The rows of R fall into several groups, and each row is roughly a mix of its group's hidden directions.
R:
[[ -9 -10  -5   1  34   6  11  41 -11  69]
 [  4  20 -15 -13  46  31   8  43 -31  37]
 [-54  27   1 -26   8 -37  34  34   3  -8]
 [ -6 -19  13 -15  -2 -46 -16  -6  24 -66]
 [ 10   7  32  18  44 -41 -21 -21  15 -44]
 [ 38  39  -3 -65 -25   8  15   4   3  -4]
 [ 34  60 -28 -19   2  21   0  -3  33  25]
 [-36  36   8 -36  -9 -17 -30 -52 -15  -3]
 [-64  13 -19 -14 -26  -6 -32 -18  13  34]
 [-28  16   9 -25  28  26  32  60  -9  14]
 [ 45  14   4  -3  15  57  39  -2 -24 -18]
 [-23  -6  38  13 -44   0  41  12  45  15]
 [ 37  56 -10  10 -33   6  37 -20  24  -2]
 [ -1 -15   0  12  49  31 -10   8  44 -48]
 [ 15 -22 -14 -37 -11 -28  51 -25 -30 -29]
 [  7 -54  13   2 -20  -4  61  -8 -25  13]
 [ 14  33  -1  -7   7  17 -73 -21  25   6]
 [ 36  58  40  19   1   6  -1 -38   3   2]
 [-53  -3  -8 -17  -3 -20   2 -35 -47 -33]
 [-14  30  26   5   8   0 -33 -29  59 -30]
 [-12  -1 -12 -67  27   7  16 -34 -32   7]
 [ -1   5   9 -10  39 -68   0 -18 -30 -25]
 [ 35 -43 -35  45  14 -25   7 -13 -26  -7]
 [  6  45  -4  29 -27 -24 -34  44  26  11]
 [  3  33  -9  11  60  19  19  31   1 -40]
 [-42 -12  -5   2 -29 -35  56  20 -16 -18]
 [-51   9  25  26   5   9  34 -48 -13 -21]
 [ 32 -43 -31 -44  10 -39  17  19   0   5]
 [-43  42   1 -23  -2  -2 -18 -55 -13  23]
 [ 14  45  30  36   9  22 -23 -31 -15 -37]
 [ -1  20   3  26 -13 -37  45  57   0  16]
 [  3 -68 -39 -11  -3  37   1   7 -20  -3]
 [ 20 -15   7  27   2 -31 -29 -62 -33   2]
 [ 12  48  21  12  29  -9  32  53  15 -11]
 [-14 -46 -24  -3  39  11  46   6 -33 -18]
 [ -3 -24 -11  24 -15   1 -10 -61 -21  49]
 [-21  10 -18  16   2 -24  21  21 -53  52]
 [  8   1 -53  32   4 -17  14 -41 -44   9]
 [-27 -38  44  12   7 -39  17  22  19  35]
 [ 56  45  -1  34  19   5 -19   2   7  31]
 [-12 -36  37  -7   0 -25 -23   8  22 -59]
 [  7   2 -74 -12  14   2  42 -20   9   1]
 [ 26  -1 -27 -10  21 -20  58 -49  -1   1]
 [ 18 -17   8   2 -28  52 -33  14  36 -38]
 [-56 -34  20  21 -10  -5  -8   5 -33 -41]
 [ 18 -26 -15  25  -2  15 -14   8  16  74]
 [ 28  17  -9  18 -16  -1 -69   5  20  34]
 [-14  48  31 -22 -43  -1  21  -2  16  40]
 [-55   6 -36 -24  -7  30 -15  28 -33 -14]
 [-32 -10 -15  -8 -58 -29 -19 -44 -11   6]
 [-24  -1 -49   6  53  11  -2  14 -19 -40]
 [ 12  45 -17  24 -19 -40 -24  14   4  49]
 [ 22  13  14  52  13 -32  31  17  -5  46]
 [  3   5  52  -4   9  50 -43  18  19  13]
 [ 17  24 -42  11  -1  31   8  -5 -17  63]
 [ 28  17  23  -1  -4  35   4  -5  34  64]
 [ 19  22 -69 -23  21 -30   1  14  16  14]
 [ 56   9 -29 -10  22  -3 -26  30  40 -18]
 [-15   9 -57 -35  -7  22 -22   0  -4 -48]
 [-53   4 -35 -27  15  19  -5  34 -38 -14]
 [-17 -26   9   1  24 -71 -18  29  15  11]
 [  9  43  22  39 -13 -21  -5  45 -18 -34]
 [  5  15  -6 -29 -17  -4 -54  61   9  -6]
 [-40 -11  -8   3 -43 -34  -7  56  13   0]
 [-33   1  16 -20   9  -7  68  -8 -14 -37]
 [ -5 -20  56 -53  -3   4  22 -15  15  28]
 [-16 -35 -55  13 -13   5  -1  35  14  42]
 [-34 -14 -32  -2  25  14   2 -32 -54  30]
 [  6  23  39  -6   4 -23  54  43  11  24]
 [ 11 -44  29 -29 -24 -15  41 -18 -37 -15]
 [ 11 -22 -47  -6  -9   7 -56 -30  -3 -33]
 [-22 -26  62  16  25 -22  13  10 -24  29]
 [ 26   1  -4  -2  49  47 -48   5  16 -15]
 [  5  35  43 -11 -22 -23   1  40  35  33]
 [ 16  40  18  -9 -30 -41  17  41 -36  -1]
 [ 49 -35  16  35  38 -30  21  13   0  -9]
 [  7  19   3   8 -49  39   0  37  48  -5]
 [-26 -51  -1  -9 -10 -37 -33  -8  24 -39]
 [ -9  -1 -21 -28 -25  -5  15  -7 -69  34]
 [-30 -20   0  -1 -24 -21 -31  58  15  35]
 [-24  -6 -74 -24 -13 -22  -1   5  25  15]
 [  2 -16  -7  54  62   7  14 -18 -21  13]
 [-23   7 -24  -6 -34  -8   6  13 -67  33]
 [  8 -70  -7   4  -8  33   8 -28 -22 -24]
 [  4  -3  34 -22  26   7 -12  38   8 -64]
 [ 16 -17   1  21  -8 -66 -35  38  -9   6]
 [ 61 -15  -7 -58   2   2  26  -7  -6  -3]
 [  4 -29  10  -6   3  11  -7  60  57   9]
 [-18  56   7 -24   4  -8  33   8  11  52]
 [ 24 -20  12  37  -5  -1   5   7  71  23]
 [ -2 -15 -16 -35  63  10  31  20 -27 -16]
 [-18  61  -1   8  11  22 -15   1  46  33]
 [  4 -44  33  27  -2  44 -42  -6 -19  15]
 [ 37  -3 -17  -6  47 -37  10  -8  37  36]
 [ -9   1 -16   3 -34 -37  -5  41  19  57]
 [  6  71  34  29  20  -5  15  -5  18   5]
 [  9  51 -26  -6  45   5 -11  -7  48  15]
 [ -5 -33  44  39  -8  -7   1 -18  -9  55]
 [ 21 -65 -16  -4  -9  26   0   5  49   4]
 [  1  43   9 -16  18  26 -44   7   0 -55]
 [-40   4  56  10   0   4  42   1 -32  20]
 [-37  12  24  15  24  64 -28  -4  19  -7]
 [ 34  21  24 -16 -17  27 -43  38  20  31]
 [ -9 -10 -34  -8  26  -2  51 -28  31  40]
 [-38 -23  15 -39 -16  11  10 -50  -5 -37]
 [ 21 -47 -36 -23  26   1 -18  40  22  23]
 [-38  -8   4 -54  42  23 -17 -20   6 -25]
 [-15  29  45 -44 -11 -25   2   5  26  40]
 [ 25 -20   7 -21  61   2  14  -5 -14 -49]
 [ 44 -33  12 -29  23 -21  25  36  25 -25]
 [-10  47 -42  31  28 -25  25  18 -20 -16]
 [-46  19 -31   6 -29 -13 -38   0   6 -46]
 [-42   7  10  -3  19  19 -12  20  50  49]
 [-30  43  36  17  -5  -5 -36  22  32  31]
 [-29  51   9 -32  -2  14 -18 -51 -18 -11]
 [ -9  44   1  14   1 -31   7  67  20  10]
 [-17 -54 -14  23 -43 -11  13  44  -7 -11]
 [  8 -27 -26  -6 -24 -19 -16  18  71 -11]
 [ 33  36 -55 -14 -15  39 -12  -4  13 -23]
 [ 10  28   3 -30 -21  33  23 -51 -10  40]
 [-27 -37  -5 -31  38  -8 -27  49   5 -21]
 [ 59  10  20  28  29  20  44   0 -14  -4]
 [ 33  23 -15  60 -25  -6 -12  41   8  -8]
 [ 24 -17   4  17  56 -21  20  30 -32 -33]
 [ 15  11  52 -42  36  25  -7   8  31  16]
 [-10  31   6  42   1  31 -57  14  -6 -28]
 [  0  10  39 -56  12  30  11 -20  -7 -42]
 [ 45 -39   4  17  20  -9 -60  -7  10  -7]]

In each list below, four rows fit none of the groups, and each other row fits one group, some only roughly. Which are they? Name them in the order they come.
- Q_565: [  0  -1 -24  -5  13 -56  17 -18 -19 -58]
- Q_28: [  3  77  24 -19  25   3  20   5 -12 -12]
- Q_598: [  8 -71 -16  27  -5  -7 -32   9  29  -4]
- Q_291: [-16  36  43  15  17 -47 -23  29  -6  24]
- Q_178: [ 49  14   4  22  32 -12   4  10  -2  61]
- Q_518: [ 40 -59   3  27   4  -1  -3 -46   1   9]
- Q_949: [-45 -21  13 -27 -22   2 -12  20  21 -58]
- Q_241: [ 26  27 -22  36  30   5 -28  -1  43  38]
- Q_566: [  9  45  13  -2  11  -6  11  31 -10  67]
- Q_467: [  1  13 -72 -13   8   5 -22 -27 -35  11]
- Q_788: [ 29 -23 -55 -20  18 -46   7   9 -11 -27]
- Q_783: [-48  12  24  16  -2 -42   7 -21 -19 -47]
- Q_353: [-29  10   6 -47  30  38  17  21  10  42]
- Q_485: [-48   2  18 -34 -26  12 -46 -23   7  30]
	Q_291 Q_566 Q_353 Q_485
- Q_948: [-19  18 -44  28  -1 -32  14  36 -42  21]
- Q_3: [ 32  47 -25  28   7 -46  15  31   2  -1]
- Q_501: [-12  34 -50   6  18 -16 -29 -49 -20 -10]
- Q_901: [ 23 -61 -25   9  -2   5 -20 -22 -27  40]
- Q_834: [ 17 -54  30 -45 -17   7   0 -26  30   9]
- Q_967: [ 31 -20   0 -26 -16  28  34  58  22   0]
- Q_191: [-36   0 -63  22 -15   7 -21  11 -40   3]
- Q_359: [  3   4  -5  13  -2  40 -47   5 -33 -55]
- Q_61: [ 31 -13 -14  13   5  -4  30 -57 -38  33]
- Q_169: [-42  16   3   7  10 -26 -56  42  15 -13]
	Q_948 Q_3 Q_834 Q_191
- Q_115: [ 20 -25 -12   7  25  47 -33  32  -5  44]
- Q_34: [-19  28  54  23  31  -7  50  -9   4   7]
- Q_26: [-45  19 -14   6  20 -16  38  33  -7 -48]
- Q_936: [ -9 -42   0  22  15   6 -20  -1 -25  68]
- Q_47: [ -5   2 -50 -36  35   3  38  33  -8 -21]
- Q_255: [-23   6  41 -54  17  -6  30  29  18  24]
- Q_583: [ 74  18  -1 -10 -11 -10  -3  13  40 -15]
- Q_522: [  4  12 -41 -23 -20 -27 -11 -20  23 -60]
- Q_939: [-14  28  23 -28  54  25   8  11  13 -44]
- Q_793: [ 23  -8  11  -8  -4  16 -78 -22   6 -21]
- Q_298: [  0  -9   7  42  20  16 -38   8  29 -57]
- Q_215: [ 12 -37  26 -44  24  37 -27 -33   6  14]
	Q_34 Q_47 Q_583 Q_793
- Q_408: [ 11  14   9  37 -26  25  15 -40 -25  52]
- Q_702: [ 26 -24   2 -14  30  12 -48  37  17  41]
- Q_992: [ -9  50  60  -3  10 -22   9  35   4  -7]
- Q_782: [ -8 -33 -32 -17 -20  56 -40  12  15 -11]
- Q_293: [ 10  55  -9  37   9   8  -3  22  14 -52]
- Q_704: [  4 -45  13  -8 -11   9 -43  61   2  11]
- Q_601: [-21  60   8 -12  52   6  14  -2   5 -31]
- Q_836: [-52   9 -13 -46 -27  10  17 -41 -14 -12]
- Q_533: [ 58 -17 -38  10   8  32  23  14  21 -26]
- Q_299: [-15  24 -51  21   4 -18  17 -50  -6  35]
- Q_216: [-47   2 -11 -10 -48 -54  13  15   2   8]
- Q_824: [ 25 -12   0 -23  11   2   2 -76 -26  16]
- Q_869: [ 23   8  34   6  28 -25  21  40  45 -29]
- Q_397: [ 33  15  34  -1  32  63 -15 -13  16   6]
- Q_57: [  5 -35  51 -53   0 -21  12  -8 -12 -28]
	Q_992 Q_836 Q_533 Q_299
- Q_531: [-32  -1 -13  -4 -46 -13  22 -14 -62 -13]
- Q_180: [ 16  25 -48   0   2  -7 -26  16  12  62]
- Q_552: [-38  62   4   9 -29  24 -27 -21   0  -9]
- Q_947: [ 19  42 -18 -16 -14  -9   5 -28   2 -65]
- Q_71: [ 26  28 -45  33   7 -15 -39  -6 -12  40]
- Q_730: [-12  -8  35 -10 -44  16 -13  -8  32 -56]
- Q_22: [ -6 -30 -17 -24  29 -12  25  16  43  52]
- Q_491: [-27 -38 -37  13 -36   2 -49 -14  -8 -20]
- Q_409: [ 13   8  18 -21 -16   6  65 -49 -15   5]
- Q_885: [ 49  40 -22 -20 -17 -12 -30 -36  20  11]
- Q_918: [-31  -2  44  49 -16  19 -33  15  10  27]
- Q_635: [ 48  32   9  33  -6  27  15 -31  14  39]
- Q_976: [  3  -4  17  38 -29 -20  52   4   8  48]
- Q_527: [-38  50  -1 -19  43  -6  23  12   4 -35]
	Q_531 Q_180 Q_885 Q_976
- Q_108: [-33   3 -22  -8  69  23 -17  12 -18  20]
- Q_815: [  1  53 -30  48 -23 -22 -11  11   4 -28]
- Q_175: [  0 -23 -35  16  20 -28 -18  43  33  41]
- Q_147: [ 17 -19  40   4 -27  33   5 -60  14  16]
- Q_244: [-22   3  13  28 -24  32 -36  20 -57  -4]
- Q_15: [  9  29  -3  10  -5  30 -74 -13   4  24]
- Q_440: [ 28  -4   5  16 -45   2  -6 -68 -13  11]
- Q_684: [ 32  28  34 -21   3  40  19 -48  -3 -21]
- Q_99: [  3 -34 -30 -32  -9 -16   7  -6 -62  28]
- Q_590: [-22 -18 -12  12 -43   5  22   9  41  54]
- Q_665: [-27  23 -50 -15  -9  41   1 -18 -45   8]
- Q_862: [ 33  28 -46   5   4 -17 -25 -52 -17 -12]
- Q_165: [ 19 -18 -60 -16   2  23  27  14  18  43]
- Q_577: [ 25 -60  -7  -5 -36  -2  -9 -26  23  36]
- Q_306: [ 56  51   4  12 -16   0  -3 -37 -17 -14]
	Q_108 Q_147 Q_244 Q_15
- Q_620: [  0  -5   5  19  31  -2 -11 -18 -54  58]
- Q_532: [ 53 -45 -26   4 -25   1 -41  -1 -18   5]
- Q_955: [ 27  -6 -64  19  15 -30  -8   7 -36  21]
- Q_872: [-10   3  -5  20 -66 -48  14 -15 -18  16]
- Q_770: [  2  47 -35   3 -13 -54  23  30 -12  -3]
- Q_544: [-48   8 -45 -10 -32  28  19 -20 -24  23]
- Q_300: [-24 -37 -44  24 -26 -17  27  11 -28 -32]
- Q_260: [-13 -35  -1   3 -45 -52  -6 -40 -17  11]
- Q_9: [ 24 -15 -19  21  41  37 -29  46   3 -22]
- Q_195: [ 13 -16  61  41   3 -15  -8 -36 -26   1]
	Q_532 Q_955 Q_770 Q_260
- Q_873: [-12  25  40 -28 -37 -13 -20 -51  18   9]
- Q_39: [  5  28  62  23  29  -3 -11  -2 -28 -35]
- Q_85: [-17  33  18 -13 -27 -41 -35  -2 -27 -44]
- Q_850: [-15  33  -8 -11 -43  -7  49 -19 -32  31]
- Q_724: [  0   2 -40 -33  -4 -30 -16   0  22 -61]
- Q_909: [ 17 -16  -8  42   4 -23 -57  16  39  16]
- Q_360: [ -1  22  18  11 -65 -41 -27 -11 -20   1]
- Q_621: [ 17  18  -1  60 -23  47   5  -9   0  33]
- Q_661: [-46 -11 -45 -40 -20   6  23 -25  24  -4]
- Q_486: [  6 -14 -21  39  15   1  60   6 -33 -33]
	Q_39 Q_850 Q_909 Q_661
- Q_490: [ 45  23  13  -6   9   6  58 -11 -34 -25]
- Q_916: [  0 -47  18  35 -14 -50  29 -12 -21  13]
- Q_634: [ 19  30  11  57 -26  26 -35  -3 -21 -21]
- Q_62: [ 15 -35 -18  20 -48  43 -10  28 -18  24]
- Q_407: [-16  53  32  10 -10  -6  -5  -6 -49  37]
- Q_851: [ 12  -5  36  38 -38  -6   1 -61  -7   1]
- Q_925: [-37 -45  -3 -23 -27  -8 -14  19  47 -25]
- Q_399: [-17  10 -31 -38 -31  20 -41 -46  12   1]
- Q_758: [  9 -10  25  20  19  31   3  32 -16  66]
- Q_719: [-17 -69  23 -34  -8  26  16 -15   0 -10]
- Q_699: [-17  12  54  -4  25  38  21  33 -33  -8]
- Q_785: [ 24 -19  12  16 -77  -7 -15 -25   6   7]
- Q_934: [  6  -5 -12 -13 -23 -10  48 -66  -1 -22]
	Q_490 Q_407 Q_399 Q_934
